Turns, then the turns between two rows, first turn first; the first pair answered:
K (before -> after):
[ -4  -2  -3  -8   0  -3  -3   2  -5   8  -3  -2 -10   1  13 -10  11  -7
   9  -1   1  13 -11   7  -9  -2  10   9  -5   6   3  -2  -2]  ->  [ -2   0  -2  -9   1  -7   4  -4  -4   3  -6  -2 -12  -3  14 -12  11  -2
   9   5   1  12  -2   8  -9  -4   6   9  -5   7   5  -1  -2]
[ -8  -7  -1   8   3  -2  -1   7  -1   2  -4 -11   1   9  -1  -3  -4   9
   2   3  -4  -6   9   6   5   4   4 -24   3   4   0 -12   9]  ->  [ -9  -8   0  10   2   4 -11  11  -1   3  -2 -11   3   7   3  -1  -6   2
   5  -3  -6  -6   1   4   5   3   9 -20   1   1   1 -12   5]
[ -8   5   0   9  -2   6  -3   2   1   2  -5  -2   7 -12  18   9   4  -4
   7   1  -8  -9  -6  -5   5   5   5   5  -6   4   0 -12   1]  ->  [ -6   7   0   1   0  -8  18  -6   6  -1 -10  -3   3  -1   8   5  10   8
  -3   7   2  -8  15  -3   6   6   0 -10  -1   9   2  -6   6]
[  4 -11  -2   7   7   0  -9   3  -1 -12   0   0  -5  11  -5  -5 -10   0
   1 -10  -7  11  -2 -10  -1  -2  -4  -2  10   2   7  -3   2]  ->  [  7  -8  -3  11   9   0  -5   1  -4 -15  -3   0  -6   3   0  -3 -11   1
   6 -10 -10  10  -2  -9  -2  -1  -6   2   9   0   9  -7   2]
E (before -> after):
[-11   0   5   4   9  -7  13   1   4  -3  -7  -3  -7  -8 -15  -6  -5  -7
   0   4  -3  -3  -5   5  -9   6  14   6  -6   1   9  -1   7]  ->  [ -8   0   5   8   6  -1   9   0   6  -6  -6  -1  -5 -14 -13  -3  -9  -9
   2   0  -6  -9  -7   3  -6  10  12   8  -8  -3   7  -4   6]
[  2   2  -5   4   1   9 -12  -8  -2   0   6  -1   2  -4   1   5  -6  -3
   1  -3  -2  -5  -6  -5  10  -1  -5   4  -6   0  -3   1  -4]  ->  [ -6   4  -4 -12   0  -1  -2  -8   1   6   4  -3  -3   8   1  -6  11  -3
  -4   6   6   3  -1  -3   4  -5   2   3  -1  10  -1   6  -3]
[ -2   0   0  -3  -4   7  -7   6   0  11   5   0   2   9  -8  -3   0  -5
  -4  -4  -1 -12 -14  -6   1   1   8   4  -1   2  -5   4   4]  ->  [ -3  -3   4   0   0  -2  -1   9  -1   8   2  -1  -3  14 -12  -4  -3  -3
  -7  -5   2  -5  -6  -6  -2   3   9  -2   6   3  -3   6   6]
N (before -> after):
[  2   0   0 -14  -1   5  -4  -4   8   7  -3   6   3   8  -5  -2   8  -1
 -10  -1   7  -4  -3  -1   3  -4  -5   5  -8   5  -7   6  -6]  ->  [  2   1  -2 -13  -1   4  -5  -6   8   7  -3   6   4   4  -2  -1  11  -2
  -8  -1   6  -5  -6  -1   3  -3  -3   6  -8   5  -8   4  -7]
[-7 -4 -1 -9 -7  3  2  5 -1  6  2  9 -3 11 -4 -4  9  1 -5  6  4  2 -2  5
  5  5  2 -1  1  2  1 10  2]  ->  [ -6  -3  -3 -11  -5   1  -3   4  -3   5   2  10  -5  10  -1  -5  10  -4
  -5   4   4   6  -2   2   4   2  -2   2   0   3   0  11   1]
[  1   6   1   2   0  -4  10  -1   1  -6  -3   0   5   1  -3   2   0   3
 -11   5   2 -11   7  -6   4   1   0  -7  -1   2   1  -1  -1]  ->  [  5   2  -1  -1   5  -5   6   0  -2  -9  -3   2   2   5  -2   0  -1   4
 -12   2   2  -2   7  -9   1  -3  -3  -6   0   4  -2   1  -3]
[ -5  -6  -1 -13   5 -15   2   2  -9   7  -1  -5   0  15  -5 -12   3  -2
  -4   2   7   4   6   1  -2   4   0  -8   3  -3   1  -4   0]  ->  [ -3  -6  -4 -17   5 -16  -2   2 -11   7   0  -2  -3   7   3 -14   6  -5
  -2   2   3   8   1   3  -5   2  -1   0   0   2   0  -5  -3]
Then:
Between the rows of a pair lie 2 to 3 turns.
[-4 -3  8  3 -3 -1  0  3  0  2  0 -5 -2 10 -8 -1  3 -4 -1  0  2  1 -6  0
 -3  6 11 -6  5 -3  6 -2  8]  ->  [ -6   2   4   3  -3   1   0   1  -1   2  -1  -4  -3  -1   3  -3   9  -7
   5   3   1   1 -10   3  -6   5  12   3  -2  -3   6  -6   5]
K E
[ -1  -5   4  -6  -5  -9 -17  -2   3   6  -3  -7  -9   9  10   3   0  -6
   7  -3   2   2  -7  -2  -2 -10   0  -1  15   0  -1  -6  -2]  ->  [  5  -1   4   5  -3  -7 -13 -10   3  -3  -5  -5  -7  -3  10   9  -7   0
  12  -4  -1  -6   1  -2   4  -5  -9  -3  10  -5   2  -8   0]
K K E
[  2   0  -4 -14  -8   0   5  -1  11   0   5   7   9  17 -17   1   2   5
 -10   7  13 -10   2  -3  10   3  -6 -12   1   1  -7  11   1]  ->  [ 18   3 -11  -7   4  -7  -4 -11  -2 -14  -4  10  -2 -15  10  -1   4   4
   6   5  -1   2   5  -3   4  -6 -18  10  -7   2  -7   5  -6]
N K K
[-7  8  2 -7 -6  2 16  3 11 10  0 -4  6  4  2 -1 12 -2 -3 10  2 -6  4  4
 -2  5  7 -6 -5  0 -1  1  2]  ->  [-10   2   3   2  -5  12  -3  12   8  13   3  -4  10   5  -3   4  -3 -10
   0   0  -2  -7  -9   0  -2   6  10  -3  -4  -4  -3  -3   0]
E K E
[-11   4   1  -2  -8  10   4   7   4  13   3  -6   6   2  -5   1   3  -5
  -2   2   4  -5 -11   4   3   5   6  -3   3   5   0   1   5]  ->  [ -1  -2  -2  -8   1   4  -9   8  -5   6   0  -2  -3   0   2  -5   7  -6
   2  -3  -1   8 -14  -2  -1  -5  -1   9   3  10  -5   3  -3]
N N N
[-15   8  10   7  -9  -9  -1  10   9   7  -2  -3   2  17   7   0   7   1
  -7   1  -7  11  -5  -3  -4   9  13  -4   4   4   1  -1   9]  ->  [-13  12   7  10 -14   3  -7   8  10   9   1   0  10   7  11   6   4   0
  -2   0 -12   1 -12  -4   2   9  11   2  -3  -1  -1  -4   5]
E E
[  3   9  -7  -4 -11   2   5 -14   6   2   5   6  12  -6 -12   8   7   5
  -1  -5  -1 -14   4   1  18  11   1 -10   0   4   1   2  -4]  ->  [ -3   2  -3 -11  -9  -5   6  -9   3   8   6   4   8   9 -19   1  10   1
  -6  -5   4  -4   4   2  14   9   7 -13   7   8   0   6  -3]
K E
[  0 -10   3   2   7 -14  11   3  -9 -11  -5   3  -1   7  -8   1 -10   8
  -1  -6   6  14  15  -1   0  10  -4  -7  16   2   6   3   6]  ->  [  1 -13  -1  -6   8 -10  -3   7 -14  -4  -5   4  -7  10  -2  -4  -2   1
   0  -7   4  23   4  -4  -4   2  -2   5  16   8   1   6   1]
N K
[ -7   5  -4  -5  -3  13 -14   6   7   7   4   8   5   5  -3  -4  10   2
  -4  -9  -2  -9  -7  16   7   7  -2  -5 -18   1  -5 -10   2]  ->  [ -2   4  -4  -9   5  -2  -1  -1   7  -1  -3  10  -2   8  -7  -6  12  13
 -10  -6   2  -2  10  16   8   5 -12 -11 -13   3  -5  -6   4]
K K N
[  3  -8  -5  11   4   6  -7   1  -5  -8   4  -8   2  -3  -5   8 -13  -4
  -3 -12  -5   2  -1  -9   6  -3  -5  -2  -1  -7  -4  -7   3]  ->  [  3  -3  -9   8   6   0   0  -6  -8 -10  -2  -9   0 -18   7   7  -4  -3
   2  -5  -7  -1   3  -7   4  -4  -7   4  -6  -5  -1  -8   2]
K N N
[  7   5  -9   0   3  -3  13 -16 -15 -14  -1   9 -16 -11   4   4   3   8
   6  -5   4  16   7  -6  -1   1  -3   0  -6  -1   8   0   2]  ->  [  1  -3  -8  -2  -4  16 -14   0 -15  -2   8   8 -11   2  -2   4  -6  -6
   4 -15   0  16 -19 -12  -4  -1   8   5  -6  -4   4   1  -3]
K K
[  2  -3   2  -3  -7   7   1  -1   0  13  -1   2   0  18  -8   3   6  -4
  -6   2   3 -14   1   0   5  -1   5  -2   2   3  -6  10   2]  ->  [ 15   2  -2   2   4  -3   5 -11  -7  -2 -11   4  -7  -4   8   2   7   2
   5   4  -1  -8  13   2   2  -4  -5   6  -3   3  -2   8   1]
N K K
[ -2   1 -10 -18   0   5  -3  -8   7  18   0   0   1   7   1  -4   7  -4
   0   2   4   5 -14  -2   4  -8  10  -3  -8   0   5  -2  -1]  ->  [ -1  -3  -8 -18   3   2  -5  -8   8  15   1   1  -1  15  -4  -4   5  -1
  -5   1   5   8 -10  -4   5  -7   7  -6  -4   1   5   0  -3]
N N N
[-5  2  2  5 -3  9  6  0  2  2  3 -3  5 -6  6  5  0 -7 10 -3 -8 -9 -3 -1
 -9  8  8  1  0 -4  7 -3  4]  ->  [  7  -4   0  -1   7   2  -7   5  -6  -2   1   3  -6   3   6  -1  -1  -3
   8  -9  -8   9  -2  -7 -10  -2  -5   5   7  -1  -1   3  -3]
N N N
[ -4   2   0   3  -6   5   2   2  -2   3  -1  -2   4 -16   5   3   4  -6
  10   7  -7  -3  -8   2  -2   8   9   7  -5  -6  -1  -8   4]  ->  [  2  -2   3  -5  -1 -10  17  -2   2  -3  -4   1  -3   1  -8  -1   7   8
  -3   9   2   5  12   1   3   6   1  -8   4  -3  -1   0   7]
K N
[  9   4   0   5   0   3   4 -10   3  -5  -1   4   3 -10  -1   8  -3   7
   1   0  -2  -9   8  -4   7   2 -13  -2  -7  -1  -3  -2  -2]  ->  [ 10   1   2  -2   8 -10   7  -9  -3  -7  -4   4  -9  -5   3  -2   4   8
   0   2   0   6  13  -2   1  -5 -10  -1   1   3  -2   1  -4]
E E N
[10 -7 -6  6  7  1 -7  4 -6 -9 -6 -4 -4 -5  3  0 -3 -3  2 -1 -4  7  3  0
  0 -6 -4  7  3  1  3  1 -2]  ->  [ 10 -12  -4   0   6   1 -11   7  -4  -5  -3  -4  -5   8  -4  -3  -4  -3
  -5  -2  -2   9   0  -2   3  -5  -1   2   6   3   2   5  -2]
K K
[  2  -3   2   9   6 -11  -3  -3  -4   0  -2   1  -7  -5   6  -2   3  -4
   4  -7  -8   5   1  -3  -2   2  -2   2   5   2   0  -6   1]  ->  [ 1 -6  5  3  3 -8 -8  2 -3  6  4  1 -6  6 -2 -2  4 -6 -2 -9 -4  7 -4 -4
 -3  1  1  1  8  2 -3 -2  0]
K K
[  6   3  -4 -11  -3  -3   1  -7   9   2  -1   3   0  10  -8  -1   9   9
  -7   7   8  -4   5  -4   8  -1  -8  -5  -1   1  -3   8  -3]  ->  [ 11   3  -3  11   3   4 -10  -6   0  -7   0   1   4 -10   1   9  -8   4
   5  -2  -4  -6   2  -5   6   4 -14   2  -5  -7  -1  -1  -3]
E K K
[ -2   6  -3 -14   0 -11   6  -8  -6   0  -3   5 -11  -6  11  -8  21   1
  -4   6   2   7   6   8 -10  -4   9   7   6  10   4   0   2]  ->  [  0   1   3 -11   1 -15  10  -6   0  -2  -1   3  -9  12  -7  -4  11   8
 -12   4   6   5  14   6  -5   1   4  -9  13   5   4   5   5]
N N N
[-4 -3  5  7 -2 -1  6  1  1 -3  3 -4  2  0 -6  6 -6  0 -2  0  2 -7  3  4
  1  6  5 -8  3 -5  5 -2  3]  ->  [ 5 -3 -3  0  2 -1 -9  0 -6 -5  0  3 -4 -6  7  0 -1 -4  1 -4 -3  2 -6 -1
 -2 -6 -4  7 -2 -1  0 -3 -7]
N N E
